One vector is turned by the same rotation once a step. Each row is the vector after some number of steps, and that number follows the row.
The counts run from 0 to 366.
[141 152 108 102 131 101 119 130 142  98 104 109 135 123 103 133 115 107
 107  67 132 144  86 157 153 130 132 156  98 105 169 156 117 106 160 111
 154  84 155 122 147 125 210 171 101 144 118 127 136 151 114 123 142 121
 125 117 160  74] -> 264
[130 133 123 131 121 110 105 146 146 160  95  75 102 149 116  86 136 126
 105  98 119  96  95 140 150 145 108 176  74  81 129 151 107 110 110 131
 153  99 143 114 184 148 175 156 109 127 125 153 132 114 102 154 141 168
 101  88 151 114] -> 135
[113 129 129 124 129  98 129 151 109 144 116  68 119 104  84  91 156 144
 109 117 106 115 111 159 160 119 128 168 122 109 135 157 106 115 121 114
 136 115 156 101 172 131 206 168  82 157 134 139 113 137 123 167 166 146
 111  87 139  98] -> 217
[121 140  97 116  92  94 115 117 148 117 103  89 107 135  91 114 140 129
 113  84 149 113  78 146 150 140 112 169 115 111 122 166 156 102 151 131
 153 107 118 124 167 144 217 144 104 128 147 138 124 153 119 163 121 161
 132 130 142  77] -> 168
[131 158 108  70 112  88  99 128 152 117  91 108  89 138 113 108 105 125
 127  73 130  98 112 141 171 108 150 145  83 108 142 136  86 134 143 140
 131  79 119 120 140 105 195 160 117 145 136 135 124 126  89 160 151 124
 140 115 150  88] -> 88
[ 94 145 127 132 140 102 121 153 145 127  86  99  97 125 114  77 113 124
  89 104 118  99 139 145 134 117 156 172 105 105 166 128  96 119 130 153
 131  95 180 102 161 111 173 164  75 157 151 142 120 127 118 175 169 135
 108 102 136 109] -> 29
[146 158 110 127 131  91 119 147 133 144 103  68 148 132  99 117 114 136
  97 113 105 124 106 157 153 129 128 156 121  89 163 157  97 106 110 120
 149 109 179 113 145 133 200 171  87 131 120 134 145 138  81 146 168 119
  97  99 146 105] -> 50
[106 135 130 129 128 100 125 152 100 141 107  81 115 103  90  88 154 146
 114 121 110 118 114 147 147 109 136 170 131 112 147 154 109 122 131 108
 143 113 162 100 170 121 214 172  70 152 131 138 115 133 119 171 169 137
 114 102 137 106] -> 216
[127 164  87 100 108  87 113 125 147 102  82 112 124 170 106 117  91 145
 105 107 135  96 143 135 158 132 129 133 101  96 172 149 134 126 156 149
 140 112 147 130 137 136 188 144  63 124 167 137 134 149  76 169 152 109
 126 119 147  99] -> 68
[107 135  88  86  99 100 126 130 124 124  87  92  99 156 110  90 141 163
 119 116 115 112 140 149 153 121 120 156  86 105 148 146 107 127 147 155
 128 115 131  88 178 115 189 141  71 124 162 143 113 144  93 175 143 111
 113 110 117 123] -> 120
[136 149  92 120 102  82 128 143 157 148 113  90 103 129 106  96 129 104
 111 109 115 145  92 149 164 122 146 158 106  92 153 154  89  82 153 100
 132 121 156  97 160 100 203 153 101 114 123 132 131 130  88 139 130 144
 130  94 160 144] -> 103
[123 153  88 124 107  84  89 142 133 138 102 126 127 165 126 132 133 127
 125  67 114 110 129 149 159 150 119 150  92  85 140 151 122  91 153 112
 172  79 132 107 187 138 189 139 104 102 134 128 145 149  93 148 130 156
 107 143 150 101] -> 149
[146 153  82  85 101  73  99 125 156 122 102  89 109 116 108 111 127 105
 133  95 118 116 129 137 177 123 149 148  88  98 123 151  66  97 153 129
 126  88 129 116 143 101 206 153 116 132 134 124 138 134  90 140 130 144
 131  98 164 112] -> 95
[107 133 104 122 136 101 107 156 132 118  73 101 112 122 116 106 133 112
  85  67 128 112 141 159 122 127 134 169  82 103 141 127  95 104 148 150
 142  66 149  97 160 119 170 161  99 149 158 133 133 132 130 170 155 151
 103 140 134  83] -> 34
[100 157 132 143 139  96 101 136 148 114  98 116 105 135 110  93  92 123
  94  83 127  85 125 141 144 142 153 166 121 106 158 130 145 118 131 138
 169  95 170 127 160 138 173 155  74 146 151 135 132 143 115 180 168 149
 121 119 147  82] -> 247
[115 120 116 138 127 111 115 156  97 136  91  76 113 107  89 103 171 130
  89  90 130 121 109 171 138 135 111 163 102 100 130 161 121  95 147 115
 151 105 128  97 160 131 204 163  87 139 145 134 127 136 141 163 153 164
 114 124 133  90] -> 220
[118 129 100 104 122  97 103 155 133 129  67  97 100 124 114 100 127 113
  89  69 141 114 137 163 127 107 125 158  70  99 134 129  87 109 162 132
 127  78 131 111 150 118 166 162 105 151 158 144 136 113 121 172 157 154
 124 127 141 102] -> 304
[133 160 104 126 122  85  94 112 144 106  91 101 133 109 112 113 104  97
 113  95 133 146 122 149 146 127 140 178 121 113 139 135 127 101 153 123
 170  71 176 139 156 136 190 174  76 140 132 134 146 156 115 147 143 155
 136 119 159  99] -> 259
[105 139  98 110  98  95 138 156 145 150 101 101  81 151 104  89 133 133
 104  90 125 129  84 169 142 119 137 155 100  97 167 149 104  94 152 114
 130 132 133  78 167  92 196 142  97 113 138 133 108 132  92 166 146 126
 129 124 132 127] -> 110
[150 157  93 132 109  95 102 121 164 119  59  91 117 153 114  89 118 109
 112 116 140 122 106 127 132 131 114 181  99  91 145 157 143 112 155 157
 165 113 161 123 162 148 192 144  69 118 161 142 148 133 107 152 126 130
 123 113 149 118] -> 343
[109 143  99  99 111 104 140 133 151 108 104  96 113 140  95  92 103 134
  86 131 124 122 134 148 166 130 138 145  95 107 179 147 104 119 165 132
 108 118 168 118 140 109 181 161  70 135 148 153 120 144  84 153 140 126
 128  75 161 128] -> 288
[105 150  89 105 111 112 126 135 132  97  81 116 108 136 100 102 109 134
  91 121 143 125 144 139 154 127 141 130  97 109 182 151 112 116 191 132
 119 106 146 104 129 102 194 156  61 122 158 146 124 143  93 157 144 124
 132 112 158 118] -> 286
[114 158 108  92 131  83  98 121 133  90 105 120 129 136 108 125 101 131
 119  74 121 109 141 145 163 127 151 160 113 110 158 128 121 134 142 141
 161  75 160 131 158 129 193 159  74 153 143 128 132 168 107 156 156 122
 123 118 145  70] -> 255
[102 122 119 113 128 107 134 157  95 134 108 106 116 122  99 108 154 133
 105  78 116 144  96 168 138 115 123 165 103 111 164 151 109 110 164  91
 145 103 153  92 192 121 203 162  77 148 125 139 117 137 133 148 148 136
 114 112 143 107] -> 213
[128 153  99 127 129  86  94 136 124 133  76  78 133 112 113 109 124 115
 103 106 113 143 155 155 133 114 131 175 106 100 133 132  93 101 129 139
 153  65 175 115 157 129 177 175  78 134 145 141 148 144 108 164 159 147
 109 122 138 105] -> 41
[148 159 108 128 129  76 112 157 131 164 105  82 132 137 105  96 122 125
 112 109  92 116 117 155 161 116 135 149 111  79 156 150  85 107 117 114
 148 120 170 110 155 118 192 156  83 134 132 126 144 122  84 151 170 119
 106  91 148 128] -> 320
[139 154  89 101 106  81 120 112 154 119  89  90 122 170 109  95 108 140
 114 112 116 119 113 154 160 143 113 165  97  91 157 149 138 125 130 153
 154 125 165 122 169 139 182 140  69 121 159 138 133 154  84 149 139 103
 126  87 133 112] -> 340
[134 158 108  86 115  90  97 133 154 114  76 107  82 136 107 109 105 117
 130  71 146  95 110 126 157 105 151 154  86 106 141 142  91 128 149 141
 130  78 116 119 137 113 200 159 113 146 145 132 134 119 103 163 153 129
 139 128 150  86] -> 87
[130 155  89  96  96  80 118 114 166 108  97 100 128 165 104 105  86 132
  94 106 125 118 118 153 162 138 119 149  98  95 168 149 137 121 139 137
 141 122 166 141 150 145 174 143  76 126 157 153 143 150  73 157 140 122
 134  85 153 109] -> 70
[126 149  87 121 109  76  95 133 143 139 120  97 132 150 116 124 134 126
 123  79 101  89 139 137 177 156 124 153  92  79 120 155 104  93 124 125
 163  89 131 119 181 143 187 137 114 120 138 131 141 147  90 153 131 162
  94 114 155 100] -> 147
[130 170  95 101 109  86 108 139 138 137  95 113 101 135 111 104 118 125
 139 110 118 131 123 135 162 105 158 143 107 101 165 152  77 113 163 109
 134 100 147  95 154  86 214 157  83 115 124 130 127 128  77 144 150 112
 134 111 153 139] -> 100
[ 87 133 126  97 118 116 123 140 142 120 130 122  75 138 104  96 124 136
 106  79 124  80 108 137 189 147 151 143  85 108 160 149 103 119 160 108
 130  97 121 103 166 108 194 153 113 142 120 139 103 136 107 158 139 155
 129  93 161  96] -> 192
[134 165  96 148 108  82 103 141 148 134 102 114 138 144 106 118 136 121
 139  94 129 104 106 112 145 127 138 168 134  95 135 166 136  94 156 116
 165 106 156 113 181 154 222 142  87 123 137 131 135 137 104 158 126 147
 102 136 163 106] -> 157
[145 153  90 123 104  87 110 114 159 122  71  87 120 157 117  87 114 112
 104 110 132 131  97 143 134 140 110 180  99  90 145 151 148 105 145 151
 165 117 166 125 170 146 178 144  71 113 156 142 148 145 101 151 127 134
 129 101 144 119] -> 342
[110 136 124 127 115 123 117 132 154 123 114 100  79 124 104  88 125 111
  99 107 140 103  90 127 169 151 132 159  89 102 141 161 123 107 163 107
 141  99 135 119 166 127 197 165 105 126 120 151 122 124 113 145 125 188
 139  78 180 117] -> 187
[110 117 112 107 124 104 143 157 104 126 115 106 131 125  96 111 163 132
 109  77 112 133 101 162 151 122 123 165  92 102 160 155  99 109 165  94
 131 101 149  94 191 126 207 158  90 156 129 139 114 140 130 141 142 133
 103 101 146 106] -> 212
[132 159 115 109 132 101 116 134 131 105  89 114 126 121 106 131 105 111
 108  74 136 150  79 158 142 125 140 158 112 105 176 153 120 106 165 108
 162  81 160 115 147 119 213 179  91 134 117 131 137 151 109 132 148 122
 132 125 157  85] -> 265
